[[102 131 124 144 123 148 143 133 119 135 147 126 131 133]
 [ 98 133 127 148 118 132 143 138 119 140 144 120 129 124]
 [144 106 148 123 118 125 136 123 113 138 133 142 125 135]]
->
[[102 124 123 143 119 147 131]
 [ 98 127 118 143 119 144 129]
 [144 148 118 136 113 133 125]]

[[134 120]
 [105 127]]
->
[[134]
 [105]]

[[127 125 147 124 131 119 127]
 [110 113 120 146 115 127 140]
 [133 127 138 116 149 131 118]
 [131 125 120 131 135 143 136]]
->
[[127 147 131 127]
 [110 120 115 140]
 [133 138 149 118]
 [131 120 135 136]]

[[126 119 119 121 121 142 144 143 122 116 118]
 [121 125 126 144 124 125 116 115 143 134 134]
 [137 143 143 123 145 140 112 110 122 116 116]
 [115 123 120 123 121 139 118 115 125 141 142]
 [134 134 135 130 133 117 122 124 129 136 135]
 [136 137 134 104 134 130 130 131 105 140 139]
 [111 110 109 126 112 148 138 135 129 122 125]]
->
[[126 119 121 144 122 118]
 [121 126 124 116 143 134]
 [137 143 145 112 122 116]
 [115 120 121 118 125 142]
 [134 135 133 122 129 135]
 [136 134 134 130 105 139]
 [111 109 112 138 129 125]]

[[133 142 105 119 132 144 136 129 107 116 115 117 120]
 [113 133 142 129 125 135 115 119 112 112 120 132 110]
 [134 125 117 123 132 138 132 122 114 107 125 124 125]
 [126 138 118 123 128 141 127 125 108 116 118 124 115]
 [123 121 138 128 128 131 122 115 118 102 126 130 122]
 [113 152 125 125 128 144 122 126 103 120 106 121 110]]
->
[[133 105 132 136 107 115 120]
 [113 142 125 115 112 120 110]
 [134 117 132 132 114 125 125]
 [126 118 128 127 108 118 115]
 [123 138 128 122 118 126 122]
 [113 125 128 122 103 106 110]]

[[122 125 122 129 134 136 103 141 124 126 123 129]
 [121 125 131 132 133 131 141 121 112 136 124 129]
 [124 126 123 129 139 139 115 124 129 141 128 131]
 [129 125 116 133 132 147 120 124 126 128 122 126]
 [122 135 140 127 123 118 137 123 124 132 130 129]
 [120 129 135 124 132 111 117 124 124 121 141 129]
 [130 116 123 144 132 134 120 124 104 128 127 129]]
->
[[122 122 134 103 124 123]
 [121 131 133 141 112 124]
 [124 123 139 115 129 128]
 [129 116 132 120 126 122]
 [122 140 123 137 124 130]
 [120 135 132 117 124 141]
 [130 123 132 120 104 127]]

[[130 136 135 153 116 131 113 128 105 122]
 [123 138 158 106 126 129 128 128 133 135]]
->
[[130 135 116 113 105]
 [123 158 126 128 133]]
---
[[142 106 145 124]
 [149 107 145 125]
 [151 136 118 110]
 [147 106 149 120]
 [106 136 115 117]]
->
[124 145 136 147]

[[148 110 128 144]
 [118 141 139 133]
 [154 105 111 146]]
->
[144 139 105]

[[133 112]
 [124 139]
 [125 137]
 [138 103]]
->
[112 124]

[[107 116 142]
 [107 123 136]
 [113 146 141]
 [145 115 132]
 [144 111 137]]
->
[142 123 113]

[[146 118 110 107 120]
 [158 117 139 138 119]
 [136 141 148 146 138]]
->
[120 138 148]

[[ 99 105 139 128 117]
 [123 129 133 136 128]
 [137 152 136 126 148]]
->
[117 136 136]
---
[[125 138 150 128 112 144]
 [122 138 107 144 143 134]
 [117 109 121 117 126 113]]
->
[[117 109 121 117 126 113]
 [122 138 107 144 143 134]
 [125 138 150 128 112 144]]

[[ 98 146]
 [153 110]
 [108 114]
 [142 155]
 [145 103]]
->
[[145 103]
 [142 155]
 [108 114]
 [153 110]
 [ 98 146]]

[[137 113 137 111 124 127 113 147]
 [140 117 139 130 107 106 117 144]
 [142 151 139 106 120 122 147 120]
 [102 140 105 136 140 137 141 129]]
->
[[102 140 105 136 140 137 141 129]
 [142 151 139 106 120 122 147 120]
 [140 117 139 130 107 106 117 144]
 [137 113 137 111 124 127 113 147]]

[[128 134 128 141 120]
 [108 125 113 134 127]
 [121 106 109 141 125]
 [138 138 151 109 138]
 [129 103 113 123 119]]
->
[[129 103 113 123 119]
 [138 138 151 109 138]
 [121 106 109 141 125]
 [108 125 113 134 127]
 [128 134 128 141 120]]

[[129 140 150 110]
 [126 142 149 110]
 [136 136 154 114]
 [131 139 151 112]
 [133 137 152 113]
 [141 132 153 116]
 [145 129 152 119]
 [143 130 153 118]
 [123 143 148 108]
 [138 133 152 115]]
->
[[138 133 152 115]
 [123 143 148 108]
 [143 130 153 118]
 [145 129 152 119]
 [141 132 153 116]
 [133 137 152 113]
 [131 139 151 112]
 [136 136 154 114]
 [126 142 149 110]
 [129 140 150 110]]

[[104 143]
 [130 132]
 [101 146]
 [133 123]
 [108 131]
 [131 138]
 [134 125]
 [140 139]
 [134 111]
 [112 125]
 [138 110]]
->
[[138 110]
 [112 125]
 [134 111]
 [140 139]
 [134 125]
 [131 138]
 [108 131]
 [133 123]
 [101 146]
 [130 132]
 [104 143]]

[[139 124 128 150 118 131]
 [140 124 128 150 118 133]]
->
[[140 124 128 150 118 133]
 [139 124 128 150 118 131]]
